Each row is where one point has got to under a steady rotation. How many ticks took it there?
The counts run from 0 to 662.
-0.049, 0.386, -1.962, 4.327, 0.806, 1.117, -1.522, -0.993, -0.448, 1.794, 1.592, -0.048, -0.524, 0.535, 2.142, 0.121, -6.115, 0.456, -2.289, -3.121, 0.874, -0.977, -1.926, -0.203, 0.299, -0.908, -2.319, -0.443, -2.740, 2.365, 0.471, 1.296, 1.062, 1.188, -2.764, 2.062, 2.373, 2.973, 2.500, 0.899, 1.859, 0.606, 2.913, 1.211, -0.256 | 631
4.064, -0.816, 0.943, 0.857, 0.890, -2.182, -4.458, 2.268, 0.330, -0.621, -0.205, -0.198, -1.232, -2.634, 0.930, 2.554, 0.887, 1.828, 1.232, -1.781, 1.498, -1.937, -1.462, 0.698, -0.057, -1.094, 0.726, -1.389, -2.514, -0.666, -3.251, -1.123, 1.909, 2.610, 2.098, 5.676, -0.449, 1.314, -0.907, 1.495, -1.081, 0.778, 1.360, -0.232, -1.348 | 278
2.565, -0.884, -0.198, 4.583, 1.409, 2.251, -2.505, 0.853, 0.191, 1.336, 0.832, 0.040, -0.459, -1.789, 1.515, -0.786, -2.000, 1.573, -0.827, -1.834, 0.168, 2.581, 3.442, 0.228, 0.903, 0.150, -1.385, 1.471, -1.209, 2.866, -1.517, 0.690, 2.077, -3.569, 0.087, 3.767, 4.110, 1.965, -2.242, 1.176, 0.559, 0.492, 1.159, 2.781, -1.511 | 141
1.901, 1.427, -0.773, 0.229, 0.223, -0.688, -0.329, 1.264, -4.555, 0.025, -1.853, -3.683, -1.092, -1.597, 1.287, -0.624, 0.335, 0.584, 2.753, -0.820, 0.342, -4.462, 0.783, 0.054, -2.081, -1.983, -3.784, -1.153, -1.166, -0.134, -1.397, -2.151, 1.308, 5.207, 2.474, 3.416, 1.588, -0.414, 0.765, 0.306, 1.013, 0.700, 0.406, -0.552, -2.448 | 465
0.129, 2.044, 1.840, 1.562, 1.837, 0.646, 0.199, 0.473, -1.834, 1.827, 1.976, -0.493, -0.043, 0.622, -1.127, 2.181, -0.960, -1.522, -2.400, 0.336, -1.204, -1.809, 2.904, 0.347, -0.825, 0.930, -1.909, -2.832, -2.174, -0.910, 1.153, -2.575, 0.915, 1.664, 0.776, 6.889, -1.031, 0.348, 2.599, 2.456, 3.928, 2.062, 2.378, -0.037, -0.404 | 104
0.364, -1.288, 0.201, 0.578, 3.314, -0.108, -3.447, 0.972, -0.482, -2.413, 1.201, 0.453, -1.509, -2.444, 2.393, 2.066, -1.926, 1.789, 0.142, -0.843, 3.281, -1.840, 0.543, -0.201, 2.840, -0.951, -0.175, -1.904, -1.106, -0.793, -4.341, 0.508, 0.508, 0.546, -0.825, 4.222, 3.141, -0.524, 0.088, 2.772, -1.793, 3.613, 3.457, -0.592, -3.022 | 150
0.054, 2.356, -1.586, 1.832, 1.460, -0.511, -4.065, 1.628, 1.128, -1.145, 3.957, -0.279, -2.563, -1.661, 1.299, 2.193, -1.224, 2.545, -1.938, 0.024, 3.168, -3.836, -3.847, 0.085, 0.512, 0.239, -1.015, -1.481, 0.429, -1.077, -0.915, -0.287, 2.787, 2.251, -0.658, 1.847, 0.533, 2.782, 3.661, 2.564, -0.039, 2.915, 1.687, -1.164, -0.246 | 18
2.559, 0.309, -0.586, 2.445, -0.645, -1.453, -0.209, 1.072, -1.798, 4.254, 3.648, -2.735, 2.279, 0.799, 1.283, -0.535, -2.770, 2.529, -1.501, -0.024, -1.480, -2.459, 0.210, 0.953, -3.888, 0.525, -2.477, -0.518, -1.307, -0.160, -0.526, -2.547, 2.449, 0.754, 0.405, 5.032, -0.042, 2.176, 2.146, -0.402, 2.053, -0.445, -2.154, 2.048, -1.508 | 532
-2.286, 0.943, 2.154, -1.545, 3.402, 1.926, -2.303, 1.379, 0.082, 1.161, -1.387, 0.569, -1.444, -2.965, -3.140, 0.328, 1.405, 0.357, -1.985, 1.863, 0.636, -1.733, 2.328, -0.709, 1.102, 2.107, -2.606, -1.360, 1.085, 0.470, 0.726, 0.834, -1.318, -0.589, -2.333, 3.312, 1.009, -0.089, 4.286, 0.489, 3.791, 3.437, 3.980, 1.478, 1.042 | 164
1.365, -3.135, -0.882, -0.196, 1.421, -0.282, -3.410, 1.230, -0.336, 4.340, -2.323, -0.232, 1.264, -0.820, 2.160, -1.816, -0.608, -1.442, 1.342, -0.551, 1.411, -2.246, 1.955, 1.297, -0.026, 1.874, -3.227, 0.780, -2.283, 2.943, 1.305, 1.051, -1.134, 1.682, -0.988, 3.936, 2.716, 3.170, 2.167, -1.897, -0.599, -1.194, 2.865, 1.176, 1.510 | 68
0.700, -0.485, -4.132, 2.590, -0.362, 1.715, -6.242, -0.432, 0.556, 0.542, 1.560, -0.186, -1.032, 0.993, 2.501, -2.466, -2.416, 3.782, -1.416, 0.315, 2.462, -1.423, -0.346, 1.588, -2.132, -0.123, -2.521, -0.363, 0.975, 2.286, -2.481, 2.223, 0.715, -1.706, -1.259, 0.820, 2.078, 1.428, 2.544, 0.087, 0.165, -0.253, -0.493, 1.467, 0.113 | 414
0.473, 3.767, 1.984, 3.475, 1.967, -1.552, -2.959, -2.284, 1.421, 3.034, 2.642, 2.494, -2.035, -0.668, 0.683, 2.029, -3.071, 1.103, -1.889, -0.596, 1.989, -1.556, -0.617, 3.161, 0.801, -0.596, -1.820, -0.576, -1.409, 0.498, -0.704, -1.619, 2.388, 1.918, -0.317, 4.699, -0.871, 2.759, 0.430, 1.067, 0.623, 0.939, 2.162, -0.655, -0.310 | 16
-0.489, 1.064, -0.663, -1.134, 1.694, 0.630, -2.264, 4.280, -2.291, -3.317, 2.010, -3.312, 1.193, -1.758, 1.498, -0.191, 0.762, 2.104, -1.776, -0.487, -0.185, -0.539, -1.298, -3.962, -3.127, 0.719, -1.170, 1.153, -2.626, 1.751, 0.487, 0.119, 0.639, -0.481, 0.952, 4.632, 2.861, 2.766, 3.397, 2.922, 1.675, 1.199, -0.446, 1.853, 1.751 | 108
-2.797, -0.737, 2.427, -1.936, 4.105, 0.372, -2.588, 2.176, 2.056, -0.402, 2.602, 0.193, 0.468, -0.870, -0.886, 0.999, 1.913, 0.838, -3.541, 2.826, 1.270, -1.272, 0.379, -0.700, 0.933, 1.255, -2.374, -1.296, -1.069, -1.990, -0.505, -0.493, 0.051, -0.817, -1.879, 3.895, -0.861, 1.863, 4.413, 2.476, 0.566, 2.949, -0.425, 0.164, 1.804 | 580
-1.596, -0.715, 0.437, 1.676, 2.434, 1.139, -1.250, 0.932, 1.071, 0.085, 0.291, -0.562, -0.791, -0.213, 0.632, 1.079, 4.590, -2.651, 0.922, 3.920, 1.440, -3.238, 1.714, 1.857, -0.931, 0.359, -3.420, -1.701, 0.668, -2.790, -0.574, -0.429, -0.913, 1.814, 1.610, 4.879, -1.291, 2.427, 1.746, 2.289, -0.377, 3.126, 1.155, -2.468, 1.086 | 321
4.634, 0.668, -1.734, -1.003, -0.968, 0.694, -2.815, 3.655, -1.460, 0.919, -3.918, -2.151, -2.818, -1.805, -0.833, 0.154, 2.668, -1.265, -0.397, -2.009, 2.673, -2.614, 1.142, -1.357, -0.466, 0.601, -0.972, -0.458, -2.261, 0.901, 0.368, 1.200, 2.941, 1.179, 0.539, 4.880, 0.409, 0.211, 2.041, 1.949, 2.111, 2.714, 2.237, 1.755, 1.013 | 495
-0.274, 0.489, -2.379, 1.587, 0.932, 0.377, -1.696, -0.689, -0.681, 0.671, 1.229, -0.848, -1.739, -1.453, 0.222, -1.816, -2.298, 3.785, -4.511, -2.239, -0.404, -0.550, -1.268, -0.094, -1.723, -0.544, -1.806, -1.206, -1.854, 3.138, -0.627, 1.316, 2.233, -0.749, -2.938, 3.208, -0.762, 2.648, 4.707, 2.812, 3.431, 0.314, -1.769, 3.408, -0.048 | 503
0.336, 0.244, 1.328, 2.278, 3.210, 1.637, -8.159, 0.039, -0.553, -1.851, 1.067, 1.767, 1.002, 1.668, 2.028, 0.718, -3.114, 2.183, -2.241, 1.175, 0.976, 0.569, 1.633, 0.410, 0.629, 0.822, -1.743, 0.934, -0.166, 1.222, -1.991, 0.480, -0.938, -2.382, -0.611, 4.339, 2.318, 0.746, 0.225, 0.984, -0.139, 1.096, 2.729, 1.249, 0.892 | 282
1.694, -0.878, -0.777, -0.496, 1.459, 0.219, -2.989, 3.987, -3.240, -2.075, -0.482, -1.943, 0.280, -4.776, 0.427, -0.500, 1.351, 4.045, 3.060, -1.064, 0.437, -1.247, 0.266, -0.745, -2.418, 1.624, -0.500, -0.064, 1.718, 2.046, -1.747, -0.299, -0.085, -1.359, 2.208, 4.815, 2.884, 0.631, 0.188, -0.294, 1.570, 1.320, 1.126, 1.739, -0.906 | 338
-1.350, -0.352, -0.272, 0.543, 0.929, -2.572, 1.229, 3.650, -1.421, -1.106, 0.526, -0.261, 0.196, -0.588, 2.567, 2.227, 2.192, -0.967, 3.589, 0.667, 1.219, -1.877, 0.722, -1.084, -2.185, -0.791, -0.478, -1.333, -0.786, 1.228, -3.096, -0.100, 0.786, -1.412, 1.400, 5.727, -0.670, 1.619, -0.241, 1.952, -0.612, 7.099, 1.946, 0.618, 0.854 | 180
1.254, 0.437, 1.102, 2.477, -0.146, -1.863, 2.904, 1.127, 0.502, 3.465, 4.050, -0.944, 1.313, -2.005, 2.491, 0.079, -2.055, -1.203, 0.341, -1.713, -1.186, -2.342, -0.709, -0.264, -1.864, -0.792, -3.045, 0.908, -4.570, -0.500, -0.789, -1.932, 2.004, 2.778, 1.077, 4.490, 0.751, 4.182, 1.230, 0.782, -0.852, 0.220, 0.192, 1.319, -1.483 | 662
1.953, 0.179, 2.128, 1.559, 0.449, -0.186, -1.870, 1.542, 3.078, 0.466, 1.270, 0.871, -1.810, -5.834, -1.280, -0.278, -0.079, 3.585, -2.245, 0.147, 1.693, -0.515, -1.913, -0.507, 1.591, -0.729, -0.461, 0.070, -2.572, -0.718, -5.525, -1.136, 0.589, -0.459, -0.417, 1.326, 1.490, 1.523, 1.865, 0.745, -1.571, 0.314, 0.379, 2.318, -2.812 | 218
-1.082, 2.820, 1.188, -2.045, 1.675, -2.103, 1.943, 1.102, -2.422, 1.589, -2.126, -0.620, -1.594, -0.977, 1.289, -0.168, 0.887, 0.856, 1.893, -0.157, 2.984, -2.523, 1.994, -0.456, -0.125, -2.247, -2.597, 1.622, -2.744, 1.373, -2.210, 0.272, 3.018, 1.612, 0.416, 5.035, 0.522, 0.416, 0.434, 2.656, -1.452, 5.273, -0.356, 2.241, 0.413 | 178
2.925, -1.975, 1.928, 3.581, -0.625, 1.728, 0.005, 0.449, 3.229, 0.985, 2.998, 0.259, -0.699, -2.837, -0.563, 0.878, -0.568, -0.132, -3.753, 1.479, -0.647, -0.156, 0.458, -1.772, -0.240, 1.635, -0.149, -1.832, -2.271, -1.406, -3.305, -0.290, -0.056, -1.604, -0.503, 3.021, 3.495, 2.822, -0.694, -0.387, 2.846, -0.592, 3.084, 0.477, -2.382 | 359
1.302, 1.885, 0.915, 3.145, 0.139, -1.413, -1.150, 0.157, 1.492, 2.968, 1.597, 2.203, -0.983, -3.826, 2.781, -0.067, -0.833, 0.975, 2.170, -0.128, 0.930, -1.830, -0.136, 3.001, -0.729, -1.580, -0.454, 0.746, -0.807, 0.626, -4.993, -1.491, 0.382, 0.493, 2.428, 4.056, 0.162, 2.511, -0.346, -0.134, -1.884, 1.023, 1.470, 0.342, -3.428 | 476
-1.569, -0.539, -0.659, 1.838, 1.094, 1.152, -0.381, -0.901, 0.200, -2.837, -0.110, -0.347, -0.635, -2.798, 1.361, 0.555, 2.311, 1.709, -0.459, 0.225, -0.038, -0.165, 1.082, -2.118, -3.330, 2.482, -0.113, -0.943, -0.916, 2.690, 0.810, 2.152, 0.395, -2.424, -0.633, 5.761, 1.534, 5.565, -1.272, 0.543, 3.067, 1.709, -0.847, 2.192, 2.456 | 241
-2.459, 2.271, 2.181, 2.634, 3.842, -0.861, 2.273, 0.618, 0.068, 2.011, 0.131, 0.034, -0.878, -2.350, -0.551, 0.445, 0.637, 0.666, 0.890, 0.681, -0.236, -1.207, -0.414, 1.802, -0.019, -2.710, -4.796, 1.970, -0.181, -0.107, 0.837, -0.948, 1.558, 1.913, 0.188, 2.942, -2.378, 3.735, 2.298, 2.864, 1.159, 4.764, -0.717, 1.243, 1.023 | 46
3.389, -2.048, -0.948, 2.091, 2.424, -1.094, -0.452, 2.368, -0.052, 0.533, 1.207, -4.151, -1.722, -3.994, 0.050, -0.102, 0.118, 4.668, -0.384, -1.123, -0.015, -2.357, -0.686, 0.703, 0.210, -0.898, -2.996, 0.273, -1.087, -1.409, -1.172, -0.836, 3.481, 2.113, -0.231, 2.254, 1.349, 1.780, 1.627, 1.150, -0.315, 0.537, -3.656, 2.443, -1.857 | 405
1.215, -0.521, 0.629, 0.992, 1.054, 0.961, -1.307, 0.333, -1.882, -0.642, -3.113, 0.250, -1.738, -0.076, 0.920, 2.005, -1.022, -1.867, 1.089, -2.150, 2.358, -1.828, 3.308, -0.734, 0.970, 0.432, -1.570, -2.082, -3.247, 1.509, -0.334, 1.814, 1.116, 2.723, -0.418, 5.770, 2.775, 0.060, -2.145, 2.028, 1.029, 2.464, 4.553, 0.290, 0.075 | 497
-0.283, 1.042, 1.945, 0.895, 1.183, -0.207, -2.082, 1.113, -4.074, -3.262, -0.364, -1.592, 2.039, -1.528, 0.222, 1.137, -0.015, 0.635, 2.895, 0.590, -2.443, -1.000, -0.620, -1.031, -3.259, 0.008, -1.474, 0.208, -1.294, 0.031, -1.131, -1.480, -2.055, 1.439, 2.962, 6.302, 1.437, 0.854, -1.894, -0.050, 2.290, 0.704, 2.981, 0.509, -0.121 | 597
-0.522, 0.900, 0.310, 0.727, -1.272, -1.829, 0.470, -0.447, 2.017, 2.629, 1.432, 2.235, -1.174, -0.329, 2.679, -0.643, -1.658, -0.048, -0.440, 0.013, 3.689, -1.605, -1.159, -1.193, -1.129, 0.204, -0.281, -0.186, -4.344, 2.644, -2.737, 1.773, 2.656, 0.973, -1.214, 3.515, 0.688, 5.352, -0.225, 0.032, -1.712, 2.512, 1.078, 1.882, 2.170 | 573
0.246, 3.659, -0.895, 1.711, -2.470, -0.819, -2.121, -0.068, 0.100, 1.413, 1.232, 0.691, 0.261, 3.189, 2.024, -0.137, -2.330, 0.979, -2.134, 1.323, 1.038, -1.767, -1.437, -1.220, -4.138, -0.459, -1.794, 0.964, -2.715, 2.910, -2.207, 1.232, 2.254, -0.056, -0.667, 4.151, -1.384, 3.393, 0.900, 0.509, 0.146, 2.648, -1.277, 2.805, 2.701 | 443
-1.802, 2.556, 1.620, 1.586, 2.615, 1.180, -1.865, -0.549, -0.353, -0.042, -2.030, 0.220, -0.742, 1.470, -0.947, -0.344, -1.916, 3.084, -0.619, 0.511, 2.064, 0.710, 0.886, -1.428, 0.407, -1.274, -3.512, 2.794, -1.223, 2.383, -0.340, 3.092, 2.220, -0.043, -2.562, 2.695, 2.304, 2.012, -0.567, 1.073, 1.125, 4.394, -0.043, 4.127, 2.698 | 570
1.068, 1.112, 0.026, 3.528, -0.118, 0.812, 1.355, -0.213, -1.095, 0.979, 0.382, -1.657, -1.295, 0.576, -1.676, 1.995, 0.949, -2.656, -1.786, 0.360, -1.548, -2.821, 2.381, 0.443, -1.307, -0.414, -1.871, -3.563, -0.677, -0.750, 0.502, -1.099, 1.815, 2.665, 0.305, 6.457, -1.967, 0.073, 2.475, 2.865, 4.466, 2.842, 0.165, 0.423, -0.663 | 103
-1.673, -0.406, -0.017, 2.929, 3.151, 0.407, 1.037, 0.072, -0.421, 2.620, -0.201, -2.171, -0.557, -4.703, 0.689, -0.487, 2.552, -0.160, 0.064, 0.483, -0.113, -3.855, -0.223, 2.239, -1.193, 0.758, -5.461, 0.558, -0.049, -0.808, 2.743, -0.422, 0.142, 3.438, 0.660, 1.783, 0.041, 4.732, 4.365, -0.024, 2.061, -0.326, -0.154, -0.138, 0.880 | 462
2.414, 0.148, 2.052, 2.026, 0.207, 1.077, -1.395, 2.033, 3.173, -1.712, -0.493, -0.367, -3.135, -5.317, -2.293, 0.147, 1.953, 3.078, -1.028, 1.188, 2.046, -1.190, -2.160, -0.083, 2.464, -2.300, -2.138, 0.137, -1.023, -1.763, -6.198, 1.213, 1.046, 0.534, -0.019, 0.604, 0.713, 0.793, 1.159, 1.942, -0.948, 2.221, -0.036, 1.788, -1.375 | 219
-1.218, 2.173, 0.300, 2.001, 0.567, -0.853, -0.983, -0.818, 0.827, -2.517, -0.588, 1.277, -2.685, -5.196, 0.347, 1.521, 3.351, -0.450, 0.245, -0.180, 0.989, -1.743, -1.511, 1.088, -0.833, -1.078, -0.430, -2.028, -1.495, 1.664, -1.927, -0.132, 0.912, 0.810, 2.491, 4.727, -2.930, 4.011, 1.396, 3.850, 1.260, 2.983, 1.456, -0.642, 0.655 | 507
1.680, -3.132, -3.102, 1.474, -0.493, -0.884, -3.460, 0.891, 0.646, 0.245, 2.862, 0.511, 0.218, -1.734, 5.120, -0.974, -1.903, 2.182, 1.014, -0.160, 1.804, -2.502, -0.845, 0.604, -2.469, 1.816, -0.677, -1.698, -0.400, 1.545, -4.220, 0.702, -0.503, -1.557, -0.036, 3.871, 2.367, 3.601, 0.980, -1.082, -2.081, -0.453, 1.193, -0.426, -0.649 | 544
-1.813, 0.310, 2.822, -2.702, 2.597, -0.211, -3.063, -0.411, -1.301, 1.496, -0.466, -0.496, 0.429, 2.501, 0.527, -0.058, 1.041, -0.938, -1.439, 2.994, 1.498, -2.957, 3.035, -0.494, 0.053, -0.315, -4.706, -0.469, -2.771, -1.175, -1.213, -0.048, -0.578, 3.167, -0.862, 5.686, -0.466, -0.193, 2.611, 1.821, -0.245, 1.349, 0.749, 1.584, 1.279 | 452
